In the rows, zero is written as 128.
Families of rows that turns and mirrors carry onto each other, the same ones carrying the whole set onto itself: the rest of each named row's family, in list order
5 families of 4 rows
U: [125 139 149 128 118 144  77 126 116 117 122 151 162 112  92 146 101 136
 147 108 144]
C: [137 117 114 130 156 117 167 126 119 134 133 128 135 116 164  93 146 125
 118 119 114]
H: [167 112 102 122 128 114 132 131 121 136 142 101 111 165 127 120 142 127
 139 126 103]
M: [113 115 121  91  91 162  93 147 100 123 123 147 158 107 111 111 113 127
 142 111 137]
B: [156 106 125 124 141 113 126 102 110 129 142  99 114 165 129 124 157 122
 140 123 117]
K: [120 129 140 113 139 141  76 141 138 100 121 136 166 107  97 158 121 137
 145 115 146]
Y: [149 104 112 117 140 119 141 107 114 114 151 106 114 152 129 129 158 125
 129 129  97]
E: [161 136 116 134 159 106 167 141 123 133 110 124 132 141 152 118 138 130
 118 115 126]
J: [110 120 129 110  90 159 102 147  93 112 101 139 166 117 106 117  99 135
 141 126 140]
X: [134 122 115 147 159 117 171 117 130 121 120 119 137 137 160 119 150 127
 115 123 121]
D: [119 130 148 113 138 145  88 142 133 128 113 161 176 101 110 138 118 116
 154  97 146]
L: [111 139 133 111  92 151 105 134 104 112 114 147 165 105 102 122  81 140
 131 107 139]
Q: [156  96 116 117 151 114 128 109 126 134 161 121 115 135 133 120 161 119
 138 120 104]
T: [152 131 136 137 160 116 174 116 119 126 142 108 123 130 151 125 140 136
 126 112 122]
F: [143 117 121 131 134 122 147 112 116 133 157  92 106 147 139 122 146 136
 132 113 103]
R: [121 135 152 119 138 137  95 118 131  98 112 152 176 120 101 145 112 120
 141 111 159]
W: [ 99 129 118 107  91 156  88 132  96 101 116 130 165 123 107 112 106 132
 130 117 134]
G: [103 125 114 103  96 154 106 148 119  99 112 129 163 100 112 117 109 150
 125 126 148]
A: [118 124 150 115 125 135  83 131 127 118  93 149 166 123  93 152 111 127
 149 107 143]
P: [134 129 125 131 153 109 176 120 116 123 119 110 140 145 155 100 128 121
 117 115 120]

Same family as Q: C, M, D
Same family as F: U, L, T
Same family as E: H, K, G
Same family as R: B, W, P

Families of rows that turns and mirrors carry onto each other, the same ones carrying the whole set onto itself: the rest of each named row's family, in list order
5 families of 8 rows
teti: [138 119 124 120 148 165 126 124 142 134 124]
Situ: [134 143 139 119 107  98 154  84 125 116  98]
Feguz: [141 113 137 126 123 128 124  73  92 126 125]
mumit: [106 154 135 138 103  98 151 121 134 118  96]
Mabeb: [126 121 161 129 138 154 152  93 111 117 126]
fene: [112 156 121 167 114 157 103 105 135 121 118]
zin: [ 92 176 112 129 112 120 144  92 142 122 148]
lorid: [120 163  98 164 102 130 105 101 134 124 117]
kuzu: [ 94 144 139 139 155 129 109 127 152 110 144]
lag: [125 137 143 120 131 148 108  66 135 115 147]
rami: [150 113 122 125 141  89 127 102 105 121 118]
nel: [ 95 172 108 133  97 119 131  89 138 125 145]
gufa: [146 149 108 155 107 131 102  83 135 121 112]
sozo: [122 153 117 133 101 107 177 101 115 127 120]
sabun: [143 147  88 113 117 129 156 104 137 146 122]
por: [120 115 150 122 147 108 107  93  99 114 112]
pobef: [124 133 126 121 115  90 121  76  95 123 110]
ligoz: [131 121 171 127 134 127 128 100 130 107  99]
Tis: [146 142 113 126 123  92 105  96 157 114 126]
bebo: [123 131 125 118 146 175 142 117 135 137 132]
Vumi: [ 94 144 138 144 135 134 104 129 157 111 138]
Pimu: [ 99 141  97 126 131 158 134 125 117 149 139]
Gup: [150 115 101 109 151 132 117 107 121 139 129]
vup: [109 164 124 142 177 136 141 104 125 109 139]
Zimo: [110 178 107 144 161 115 154 108 132 112 133]
Ror: [ 85 149 123 138 119  92 131 120 103 125 113]
gigub: [139 156 124 133 178 124 139  88 129 107 131]
siv: [118 114 157 148 136 143 129 136 127 114 116]
dezin: [ 75 138 148 138 128 130 122 110  97 122 120]
duf: [129 142 143 113 143 139 122  65 138 112 149]
ronud: [149 125  93 108 134 135 123  90 116 145 130]
mes: [136 140 124 157 125 152  87  89 131 115 119]
kerum: [ 95 142 167 135 125 142 148 110 126 111 108]
zegi: [140 146 108 120 134  82 115  99 151 113 132]
ruk: [135 145  87 122 116 124 148 128 144 144 117]
Tarim: [ 86 147 120 148 102 128 146 114  95 133 129]
Tuk: [103 141  89 127 137 136 133 140 125 146 134]
sabo: [144 130 116 140 103  90 145 119 129 123 103]
memik: [135 168 104 133 162 103 146  87 124 113 131]
nugo: [ 89 131 131 149 139 117 136 145 107 123 128]

Same family as sabo: Feguz, Mabeb, rami, sozo, siv, Tarim, nugo
Same family as Gup: teti, sabun, bebo, Pimu, ronud, ruk, Tuk
Same family as gigub: fene, lorid, gufa, vup, Zimo, mes, memik

